Turns, then the turns between two rows, first turn first; the first pair answered:
E:
[ 33   5  27  10   0   5  -2 -16   7  -7  -5  -8  14   9  -2   5  -5  10
  23   7   8   1   0 -27  11 -13  13  -8  -2] => [ 29   8  23  17   0  -5  -2 -21   6 -17  -8  -6  13   8   7  13 -21   6
  20  13  11   4  -8 -19  18  -8   2  -5  -5]
[-21   1 -15   5  -3 -15  -9 -11  -2 -22   9  19   9 -17   9 -12 -18  -8
 -11  -1  -3  33 -15  21  13  37  -2  -3 -20] => [-14 -30 -17 -16  -1 -14 -11  32  -5  -7 -21 -14 -11   1   3 -18  -5 -23
 -23  -3  -7  24 -15   6  17  19 -14   6   3]
[ -5  38  -2  16  -1  -6  -4 -12  -2 -25   1  10  -2 -10  28   6 -37 -11
   6  15 -31   9 -12  12  21 -24 -23  29 -12] => [  7   5   2  -6   0   8  -8  30   0  -2 -26 -24 -19  10  16  -6  -4 -20
  -2   0 -37  -2  -2 -13  16 -48 -21  30  13]
[  5  30   7   1   1  -3  11 -26   5 -12  12  -1  15 -14   1  30 -11  20
  16   4  15   9 -15  -8   3   1   7  -7 -20] => [  4  10   3  -7   3 -17   6   5  -2  -8 -15 -28  -5  -6   8  35 -19   2
   4   9  17   5 -24 -10  16 -12 -22   7  -5]
Q:
[-26  32 -22  16  14  10   4 -38  -9  27  36  14  28 -34  15  11  -3   7
  11   1  24  24 -10  12  -4  14  -1 -22   2] => [-23 -30 -12 -10  -7  17 -20  32 -12  26  10  -9 -16   5 -12 -50  24 -13
 -20 -19 -34  16  -1  11 -12  21   5  -3  11]
[-32   8 -21   0  -3   4  15  29  10  19 -12  14   6 -16  -2 -18  35  -8
  12  12  20  26  -7  -5 -17 -27 -37  25  -1] => [ -3  -6  10  -5  -7  10  14  44  19   1 -26   2 -10   8 -16 -20  34   0
  16  20  -1   8   6 -27 -16 -36 -22  29  -1]
[ 14   4   2  -4  11  17  24  28   7  27 -15  -9 -28 -22  -1   8  22  -5
  10  10  48 -20 -14 -28  11 -19   1 -37  19] => [  5   1  -7  -4  10  16  23  32   2  32 -13 -10 -28 -27   0   3  28 -10
   7   4  49 -13 -19 -20  11 -15  -4 -37  19]
[  4 -11  33 -13  -7  -2  -1  11   5 -15  -4 -26 -17  38  -6   3 -22  14
  15   9 -19 -16   8 -27  -4   6  12  -3   3] => [-21  27   5   4   8 -11   9 -28  -1   1  18  -8  12   2  14  30 -32  15
  25  11  19   1  -5  -9  -4   9  -3 -15  -1]
Z:
[  6  -3  -8   7  15 -11   5  15  18   5 -18   0 -26   1  -4   5   0  -3
 -36 -12  -8 -15  10  21  35 -38 -23  18   3] => [  1  -2 -12   8  14 -11   5  13  14   6 -17   2 -24  -4  -1   5  -1  -6
 -37 -12  -5 -13   9  26  35 -36 -28  17   2]
[ 13   6   5   7   1  26  23   0   5  15  -7 -19  16   2 -22   1  26  14
   8  -4   6   4  19 -22  -9 -14  26 -15  14] => [  5  16  -7  12   9  18  28 -10   2  18  -7 -16  24 -10 -11  16  13  12
   9   2  25  10  11 -15  -5 -16  13 -16  16]
[ -5   4  -4   9  -4   6   7  -3 -12 -14   2   2  -1   3   7   5 -10  -2
   4   5  10 -22 -10   5  -2  12   9   9 -14] => [ -9   2  -6   9  -6   8   5   0 -11 -13   2   3  -1   5   4   0  -7  -2
   3   3   6 -21  -8   7  -3  14  13   7 -16]
[ 28 -16  36  11  10 -30  13  -3  40 -16  13  18 -35  44 -31  -6  -4  30
  26  -3 -45 -11  13  14  12   6   5  45 -32] => [ 35   4  31  18  23 -42  24 -17  44 -14   4  10 -25  32 -13  32 -25  35
  37  13 -16 -13   5   4  24 -10 -13  42 -27]
Then:
Between the rows of a pair lie 2 to 3 turns.
[-20   6 -20   5 -12  -9 -25  16   0   1  -6  -2 -18 -11   4 -12   1 -16
 -30  -5   9  16  -1  16  12   7 -18   5  -7] => [-22  18 -20  13 -14 -10 -24  -1   3  -3   6  10  -9 -16   5 -12  -3 -12
 -23  -3  10  19  -1  21   9  12 -11   0 -15]	E, E, E
[ 30   8 -35 -10  18  -1  -9  18  14  34 -20  -3  20 -13  36  22  -7 -32
 -23   8  19 -17 -11 -24  20 -21 -10  26  37] => [ 43   2 -23 -13  16   3  -9  25  16  29 -26  -7  14  -2  31  22  -8 -29
 -22  13   9 -23  -8 -33  22 -23  -5  29  35]	Q, Q
[ -9 -15 -10   0   0 -29  15  12  -9   6  -9 -11  -9  -7   1 -10   2 -25
   9  -8  22 -13 -16  -7   1  -3 -13 -15  11] => [ 11  -6   6   0   2 -19  19  -1   1   4  -7  -8  -1  -2  -5   1   7  -8
  22  -4  27 -23  -6 -27  -2 -13   4 -24  10]	Q, Q, E
[ 41  -5  33  -4  20 -10 -17  12  11   2   9  -4 -17  33  14  42  10   2
  -7  11  18  -8  14 -44   0 -13  11   4  21] => [  5 -10  -9  -8  25 -15 -15  21  -4  37  13  -9 -12  11  25  36  25 -19
 -17  -7  39  10   1 -27  -5 -12  -9   2  36]	Z, E, Q
[ 13  18  -4   3   5   7   1  -6  -2   6   2   0   3  -1  11  12  -5   3
   5  -4  20   4  -4  -5  11 -10  -6   3   0] => [ 17   2   2  -4  -3  18  -5  10   0   7   0  -2  -6  12  -2 -11  12   2
  -2 -15   2   1   4 -10   2  -9   9   3   0]	Q, E, Q
[ 14  11  24  12  11   2   5 -33  17  -5  16  22   9 -10  10  11  -6  24
   7   7   9   2   8 -27  -1  -1  12  -7  -8] => [-15 -13  -2  10   8 -25  -2  -3  -2  -6   1  11 -14 -16  26  -1 -28  -9
 -18   6   3  15 -12   5  12  12 -33  13  -3]	Z, Z, E
